One vector is turned by the same rotation once a step. Each row is the vector after some number of steps, and that number follows the row.
The counts run from 0 to 675.
[ 13 -12  13   6 -11  14   3   1  12  -4   4  -7  -6 -14   9   3 -23   1
  -5 -13   0  28  -5   2  18   9   0 -10 -13  -6 -12   7 -15 -11  -8   3
 -12  -9 -25  -8  17 -16   0   2 -16   1  15 -11  -8 -10   6  -6] | 405
[ -7   5  18  -1 -14  17  11   1  18   1   5   2   1   3  10  13 -17  16
 -11 -21   0   7   4 -15  17  12   5  -2 -22  -4 -14  -2 -25  -6  -5   0
  -4  10 -20  -4  14 -18   6  10  -6  -2  19  -8  -4 -10  11  -1] | 569
[  2 -10  21   0 -10   4  -2   5   5  -3   4  -2  -9  -9  11   3 -23  12
  -9 -17  -8  22   5  -4  20  15  -2  -9 -16  -2  -7 -11 -19   0  -6  -7
  -6  -8 -20  -5   9 -28   2  -2 -18   6  16  -5  -5  -6  -1  -7] | 540
[ 12  -9  18  10 -22  17  -2  16  22   5  10  -6 -12  -7  -4   9 -22  11
   4 -11  10  21   6  -2  10   9   9  -4 -30 -11  -1  -4  -8  -7   5   1
  -8   3 -20  -3   7  -7   8   8   5  -3  10  -2  -4  -9  10 -12] | 286
[ 11   5  29   7 -19  20  -8   7   5   5   9 -11  -6  -8  -3   4 -18  10
 -14 -16  15  26 -13  -8   7   5   6 -12 -13 -13 -18   8  -7 -14   0   3
 -10   2 -19  -2  14 -10   3   0  -7  -4   8 -10  -3  -3   3 -10] | 202
[  4  -8  31   1 -16  14  -9  16   3  11  15  -4 -14  -9 -12   9 -26  11
 -21 -10  16  14  -6  -1   7  11  12 -10  -9  -4 -10   0 -13  -7  -5  -4
  -5   9 -19  -4   3 -13   0  -6  -5   1  12  -7   0  -4  -2 -13] | 217
[  9 -18  28   6  -7  14  -6   9  11   8  -1  -3 -19  -8 -10   8 -22   8
 -16  -6  15  14  -4   3   5   9  -2  -3 -17  -4 -11  12  -8 -10 -10   2
  -9   3 -26 -11   7 -17   1 -10  -5   6  15  -6   2  -8  11 -14] | 628
[ 13   3  28  12 -20  18  -3   5   5   1  -1  -8 -13  -3  -9  -1 -23   7
  -9 -19   9  24 -13  -6  18   5  -1  -8  -9 -13 -11  -2   1 -12  -1   4
   0  17 -25  -7   9  -7   6   5  -5   3  11  -2   3  -6  -5 -10] | 605
[  8 -15  24   3  -7   8  -8   5   8   1   7  -6 -10  -8   6   0 -27   6
  -7 -10   3  18   2   4   7  13  -4  -5 -25  -5  -9  -6 -15 -11   0  -4
 -12 -13 -15   4   5 -19   1  -4  -6   2  22 -18   1  -4  17 -12] | 530
[  5   2  15   1 -15  20  -2   1   6   1  14  -8  -5 -14  -2  -2 -24   6
 -15 -14   7  23 -13  -5   9  14   9  -8 -11  -4 -13   1 -19 -11 -12   2
  -7   0 -20   1  13 -16  -1   2  -9  -4  15 -23  -1 -14   2 -10] | 198
[ 11   2  34   4 -14   8  -9   7   1  10   7  -8 -17   0  -7   7 -24  14
 -20 -16  12   5 -10 -18  15  13   8  -5 -15  -5  -9   0 -15  -4  -1  -6
 -10  12 -22  -4   6 -12   3   2  -9   0  13   3   0  -1  -1  -5] | 220
[ 23  -8  14   3 -12  15  -3   1   7  -6   3  -8 -15 -15   2   0 -27   2
  -1 -14   4  24  -4   3  26  18   6  -5 -18  -5  -2 -10 -13  -5  -1   1
  -8   2 -21  -6   7 -11  -2   4  -9   2  20  -4   3 -12   3 -13] | 401
[  6   4  14   2 -18  11   0   4   9   2   4   0 -10 -15  -4  -3 -23  15
  -5 -17   1  23  -8 -14  12  22  17  -5 -20  -3  -3 -17 -10  -4  -7  -2
  -1   9 -24  -2   9  -6  10   5  -5   4   6  -9  -1 -23   0 -10] | 70
[  0 -18  23  -2 -10  11  -5  10  16  13  13   3  -5  -8   1  10 -30   8
 -14  -7   8   9   2   7  10  11   9  -9 -13  -9  -9   7 -25  -8  -7  -3
 -11  -1 -11  -4   9 -17   2   0 -11   0  22  -2  -6  -4  15  -9] | 21
[ -1   4  20  -4  -9   5  -4   0   8   6   3   5 -11 -11   1   4 -26  16
 -19 -17   2  10  -6   2  12  26  17  -4 -19  -1  -9 -13 -27  -5  -4  -6
  -5   7 -12   0  11 -19   7   2 -14   1  15  -3   7  -8   8   0] | 443
[ -2   5  26  -2 -16   6  -9   3  -3   7   8  -4  -7  -7   5  -5 -26  16
 -19 -19  -3  15  -6 -14  13  18   6  -6 -10  -6 -10 -17 -17  -3  -3  -9
  -4   2 -19   4   7 -18   7   1 -15   1  16 -11   2  -8  -2  -7] | 332
[  3 -15  23   3 -14   5   5  14  16   4   1   9  -4 -11   8  12 -27  14
   3 -16   2  25  -1   6   7  12  10 -12 -16  -9 -10 -10 -11 -16  -5   5
  -2  -5 -17   1  10 -15  11  -7   5   8  15  -6  -6  -2  15 -14] | 670
[  5  -2  24   9 -19  22  -6   2   7   6   5   0  -6 -11  -7   2 -27   6
  -9  -9   8  25 -12   6  10  10   6 -13  -2 -12 -13   0  -2 -15  -4   6
   1  11 -23  -4  12  -5   5  -2  -5   3  11 -14   2 -14   1 -18] | 602
[  5  -9  37   6 -11   7  -6  11   8  12  -5   2 -17  -1  -9  13 -23  16
 -18 -10  15   7  -5   0   8  11   4  -2 -14  -4 -12   0  -9  -9   0  -1
  -5  13 -22  -8   5 -13   7 -11  -3   8  16   3   5   4   7 -10] | 231
[  6  -9  18  -2  -9  -4  -2   5   5  -1   3   4  -9 -14   7   8 -29  14
  -1 -18  -2  12  -6  -2  22  24  16  -8 -19  -1  -5 -21 -21  -9  -2  -4
  -5  -1 -18   3  10 -15  11   2  -9   5  20  -4  -2  -5   9  -5] | 663
[ -3   0  15   7 -14  21   8   3  22  -6   3  -3  -1  -3   3  11 -15  11
  -3 -15   5  15   5  -3  15   9  -3  -2 -27  -6 -15   3 -16 -13  -4   8
  -6  11 -20  -3  16 -16   8  12  -4  -2  16 -15  -2 -10  16  -3] | 171
[ -2 -10  13  12 -19  18   0   7  23   6   3   0  -8 -11   4   5 -20   8
  -8  -3   4  28   5   8   5  14  10  -2 -22  -5  -9   4 -15  -2  -2   2
  -4  -4 -22  -8  16 -21   3   1 -10  -5   4 -14  -2 -14  12  -8] | 296
[  3   4  12   3 -15  21   2  -7   9   1   7  -2  -5  -9  -2  -4 -30   5
 -11 -15   3  17 -12  -3  16  18   6  -5 -10  -6  -9  -9 -15 -12  -9   2
   0  11 -22  -1  11  -6   3   8  -7   0  20 -18   6 -21   3 -11] | 596
[  5  -1  21   2 -13  14   1   3   4   2   5  -5 -13 -11  -2   0 -21   9
 -23 -13   5  20 -12  -9  11  16   6  -5  -7  -2 -12   1 -19  -2 -16  -3
  -6   2 -26 -11   9 -21  -3  -3 -15   2  13 -11  -2 -12  -5  -6] | 210
[  4  -3  19   6 -12  12   2  -2  12  -2   2  -1 -10   4  -3  14 -25   9
  -2 -15   4   1  -1 -16  30  13   2   1 -18  -2  -9 -11  -7  -9   5   3
  -5  21 -28  -3  11  -5  10  11  -9   2  23  -5   3  -8   5  -6] | 373
[ -3 -12  27   1 -14   8  -2  14   9   1  13  -4  -1  -4  10  11 -17  15
  -9 -15  -1  18   8  -7  12   2  -4 -11 -18  -7 -16   1 -18 -12  -4  -4
  -9  -8 -16   1   9 -24   7  -3  -9   1  15  -8 -12   3  10  -8] | 545
[ -1   5  21   1 -12   2   5   3  11   1  -3   5 -10  -4  -3   1 -27  17
 -13 -25   4   9 -11  -8   8  17   3  -4 -20  -2  -6 -18 -20 -10 -12  -2
   3  14 -17   2   4 -21  11   4   2   6  22  -9   5  -5   9  -2] | 457
[  2   3  21  10 -22  19  -4   9   3  -5   9  -8  -6 -12  -7   7 -18  11
  -8 -17   7  28  -9   0  20   6   7 -10 -10  -9 -14  -6  -7 -10  -1   5
   2  14 -22  -2  12 -18   5  12 -12  -3   6 -11   2  -3  -9  -7] | 191
[ 12 -11  12  11  -8  14   9  -1  14 -10  -1  -3 -14  -4  -1   6 -24   0
  -1 -15   7  14  -6   1  22   9  -7  -1 -21  -2  -7  -4 -12 -14  -6   7
  -4   5 -28  -6   9 -16   4   7  -2   3  27 -15   1 -10   8  -8] | 390
[  6   4  24   4 -17   4   4   3  10   7  -5   6 -11  -5  -2  -2 -27  18
  -5 -22   4  17 -11 -12  11  17  11  -4 -15  -8  -4 -20  -7 -10  -6   0
   3  14 -23  -1   5  -5  13  -2   4   9  15  -1   4 -14   4 -11] | 469
[ 20  -9  20   1  -6  11   2  -1  10   4   5  -4 -12  -7   6  -1 -29   0
 -11 -12   6  17  -7   0  14  16   4  -5 -15  -5  -6   0 -22  -6  -6  -4
 -14  -8 -21  -8   5 -14  -4  -7  -4   2  29  -4  -3  -9   7 -11] | 4
[ -5  -2  12   1 -15  16   6   3  16  -5   1   5  -5  -8   4   9 -20  13
  -4 -14  -5  16   7  -1  26  16   5  -5 -20  -2 -10 -10 -16   1  -2   1
   0  17 -22  -8  16 -18   8  13 -15   3  12  -5   1 -15   4  -4] | 167
[  2 -13  20  -2  -9   7   0   6   5  -1   4   1 -10 -11  10   1 -24  11
 -10 -16  -5  22   6  -2  15  15  -2  -9 -18   0  -8 -13 -23  -1 -10  -8
  -5  -9 -19  -3   6 -28  -1  -4 -12   8  21  -8  -3  -9   3 -10] | 541
[  1   2  21   5 -17  16   4   6  17  -4  -4  -1  -7  -2   4  13 -15  15
   1 -17   1  16  10  -4  26  11   0  -5 -26  -8 -11  -8 -11  -4   5   2
   0  20 -20  -8  13 -13  12  10  -8   3  10   6   0  -8   7  -4] | 165
[  6  -2  14   7 -20  15   0  10   9   3   6  -5 -18  -7 -12   4 -25  14
 -10 -13  10  18  -5 -13  10  18  13   1 -21   2  -1 -13  -9   2  -5  -2
  -3  13 -30  -7   2 -13   2   4   1   3   7 -14   3 -16  -5  -9] | 83
[  3  -1  21 -10  -9  13   2   4   9   5   6   1  -6  -7  13   2 -20  15
  -9 -18  -2  14  10  -8  15  21   7  -5 -23  -3  -8 -14 -25   1  -4 -11
  -9  -1 -14  -3   4 -18   1  -3  -3   6  22   0  -1 -12   9 -10] | 554
[ 11 -10  24  19 -18  13 -10   9  12   6   6  -9 -18   0  -7   9 -28   8
  -3  -5  13   9  -1  -4  13   9   3   3 -24  -8  -7  -1   1  -8  15   3
 -10   6 -27  -2  11  -8   9   7  -7  -4  12 -10   6  -1  11 -10] | 507
[  1 -10  23  16 -12  12   2   4  13   5  -2  -2 -17   1  -4   7 -23   6
 -17  -5  14  10  -4   0   2  15  -1   7 -18   1 -10  -2 -12  -5  -2   4
  -5  -4 -30  -6   7 -22  -1  -8  -4   0  19 -23   6  -6  11  -9] | 102
[  5  -3  25  -5  -8   8  -4   1   5  11   3   0 -17  -7  -3   1 -28  10
 -23 -11   8   4 -10 -10  12  24  13  -2 -12   2  -9  -2 -22  -1  -7  -8
 -10   6 -24  -7   8 -14  -2  -5 -13   4  19  -5   2 -13   2  -8] | 223
[ -1  -2  40   2 -17  13  -4  11   3  10   2   0  -8  -2  -1   4 -19  19
 -13 -17   7  18   1  -8   4   6  -2  -9 -12 -11 -14  -8  -5  -8  -3  -4
  -1   6 -20  -1   1 -15   9 -12   3  11  14  -2   1  -4   5 -18] | 341
[ -6   2  31   2 -20  15   3  13  13   5   4   2  -2   1   7  16 -16  22
  -8 -18   2  17  12  -7  20   8   7  -8 -17  -9 -15  -6 -14  -4   4  -1
   0  12 -19  -6  10 -18   9   4  -6   3   8   6  -4   0   3  -6] | 563
[  4 -19  19  13 -15  17  -8  11  15   9  10  -3 -16  -5  -8  10 -31   4
  -4   1  14  11  -1   5   7  11   5   2 -20  -3  -7   0  -4 -10   5   3
  -7   4 -28  -2   8  -9   5   1  -3  -2  15 -21   5  -9  12 -15] | 505
